One vector is turned by the same rotation once a tick. Each row is the vector after some number of ticks, and that number follows the row.
The counts run from 0 to 264.
[ 22  26  -3 -15   1 -46  28 -12 -11 -12  19  16 -25 -26 -13 -44 -41 -12
 -15  18 -15 -38 -12  14 -18 -55 -18   9   2 -21 -22  40 -33   1   5]  97
[  6  -8  -3  35 -38   0  10  -2  21   3  25   7 -18  -8 -12 -62  33 -17
 -24  18 -14  11  16   3 -37   5  33 -19  21 -23 -30 -39 -36  41 -31]  27
[  2  -7 -17   9 -23  -1  -7 -10  10  13  31   7   2   5  13 -33  15 -27
 -17  20 -33  -2  28  14 -60  20  37 -60  53 -27  12 -36 -18   7 -10]  30
[  5   1  -5 -23  -3  -3  29  27 -10 -55  40  34 -26  30  16 -29  -8 -63
 -11   8 -15  17  25 -18  -5  -6   3 -28   2  -9  41 -15 -30  12   6]  262
[ 54   1  15  -5  29   3  42  -4  16 -20   3   5  13 -47   7 -11 -51  -4
 -27 -48   0 -47  17 -23   3 -34  -8  -3 -38  18 -30  -2   8 -11  14]  11
[ 37   3   1 -16 -20  15  28  -1  27 -22  -5  -7  69 -18   5  -7 -16  20
 -48  21   9  -2  12  -6 -45 -23  41  18  34 -16  11  14 -29  -3   6]  204
[ 33  24 -33 -11  13 -14  18  12   3  -2  13  31 -26   1  15 -37 -30 -14
 -16 -14 -46 -17  48  27 -17 -37 -18 -29 -29  -8  26 -13 -52 -15  10]  135
[ 21  -6 -10  24  24 -23  19  -8   0  10  33  21 -58 -36  -4 -36 -26 -39
  11 -30 -30 -21  23   3  -5 -25 -12 -40 -29  -3 -37  -9 -11   5  -5]  140
[ 29   2   7  -2  25 -30  48   6   1  -9  21  24 -20 -39  -8 -40 -38 -11
  -6 -15  -4 -18   7  -6  -1 -58 -14   3 -39  -9 -45  35 -28  17   8]  95
[ 28  15 -45   4   5  -9   7  -1   7  -1  20  34 -30 -14   1 -24 -41 -19
 -11 -15 -47 -22  36  24 -18 -39 -12 -18 -22  -9  22 -18 -44 -33   0]  136
[  4  -3  13 -30  11 -39  20  -8 -17 -27  43  22 -41 -13  -8 -15 -43 -48
  -9  20 -15 -36   2 -18 -14 -10  -9 -50  31 -19  -3   3  19 -13  28]  225
[ 41  15   2  -7  12  19  16 -30  22 -21 -18 -10  37  -7  44 -31  11   6
 -43 -49  12 -42  33   1 -34   3  18   3   6  21  -3 -40 -28   3 -18]  240
[ 39 -15   2 -45  39   8  49  20  -1 -65  20  28  22   4  28 -12 -19 -17
 -12 -27  21  -2  20 -35  -5 -29  -3   8 -15   0  26  14 -14  -8  18]  45
[  7   9  24 -20 -16 -15  32   7  -3 -53  32  16 -18  -6 -13  -4 -59 -62
 -25   8  -1 -37   1 -29   6  -5   3 -21  20   4   2 -18  25 -13  21]  227
[ 22   3 -44   1 -23   1   7  24  21   5  34  30 -24   3 -10 -27 -18  -2
 -24  21 -57  17  46  11 -27 -20   4 -26   0 -31  33 -21 -43 -22  12]  215
[ 36 -26   1 -16   3   8  31  32  35  17   3  16  20 -24   6 -34  -7  56
 -45  -3 -23  17  43  -3 -39 -11   2 -32 -10 -24 -11  -1 -15   8  33]  167
[ 14   8  21  15 -22   6  21 -24  -1 -49  28  -8   7 -28  -3  -8 -28 -79
 -14   5  12 -35  -8 -32  -6  -4  38  -2  29  10 -20 -23  12  10 -22]  149
[  4  20  10  19 -50 -12  17 -15  18  10  19 -11  15 -37 -18 -18 -45 -49
 -29  29 -27 -31   2   4 -27   0  33 -30  31  -8 -30 -17  -6  16   0]  65
[  8  15  -5   7   7  -3  23  -5 -13 -50  37  26 -47   1  12 -36  -8 -82
  -1 -20  -9 -20  20 -11   6 -18   0 -13 -16   6   2 -33 -30   6 -25]  184
[ 32 -14   5 -43   7  10  36  29  14 -66  26  21  20   0  -1   4 -40  -6
 -36   7   8  -1  17 -41  -6 -19   9   1  19 -13  30   2  17 -23  35]  43
[ 40 -30  16   1  14   4  10 -33  16 -10   8 -11  29 -47  -3  -9  -6  20
 -27  -7  26 -39  -5 -30 -48  -3  40   1  43  -9 -40   3  32  -6 -13]  198
[ 38 -36 -26 -22  38  27  -1  -3  10 -41  24  26  18  13  26  -8  27  -4
 -10 -19  11   2  38 -18 -51   1  27 -15  28 -16  40 -25  -5 -25  -9]  80
[ 45  -7 -30  -5  -1   6  20  23  27   8  16  18  33 -32  -2  -3 -53  14
 -22  13 -39  14  35   0 -32 -32  16 -24  -3 -29  16  18 -20 -33  33]  170
[ 39 -24  24  -2  -1   4  24 -12  30 -18  10 -12  32 -46  -8 -21   0  23
 -43   1  28 -25  -2 -26 -38  -5  37   8  40 -10 -50   1  28   6  -3]  199
[ 22  14  31 -41  24 -26  25 -35   2 -45   6   3 -10   3  19 -45  17   2
 -38 -15  36 -55  -4  -4 -31   4  -5   7  35   3 -27  -8  -3  13 -17]  235
[ 18  32 -23  22 -20  -8   1 -42  -9 -33  17  11 -22 -14  -2 -32 -19 -72
  -1  -3 -17 -41   0  10 -18 -30  25   7  12   4  -3 -14 -45   0 -40]  103
[  9  -6  29   5  13  -9  29 -34 -12 -43  27  -1   9 -17  20 -28  11 -65
  -3 -15  37 -26 -10 -29 -19   5  31 -11  34   9 -33  -7   5  31 -36]  151
[ 35  30 -17  13   6   0  21 -15  14  -1  -3  10 -15 -23  15 -35 -23 -19
 -27 -44 -23 -43  42  15  -4 -32 -12  -7 -41  19 -15 -33 -46  -1  -8]  56
[ 45  -9 -17   0  16  13  32   3   9 -12   4  15  56 -15  30 -24   9   4
  -8  -7  13  23  26  -3 -52 -29  32  13   0  -9  10  24 -58  21 -21]  207
[ 34 -21  20   2  34   4  17 -34  10 -11   0 -10  31 -37  31  -9 -15 -17
 -16 -42  29 -43  11 -25 -34   9  30 -25  25  17 -31 -19  28   4 -13]  196
[ 21 -56 -18  12  28  10   5   5   3  -3  37  22   9 -16  19   0  -2 -32
  15  -5  -4  13  31 -30 -43  14  38 -62  32 -17  -2 -12  19  -3  -5]  35
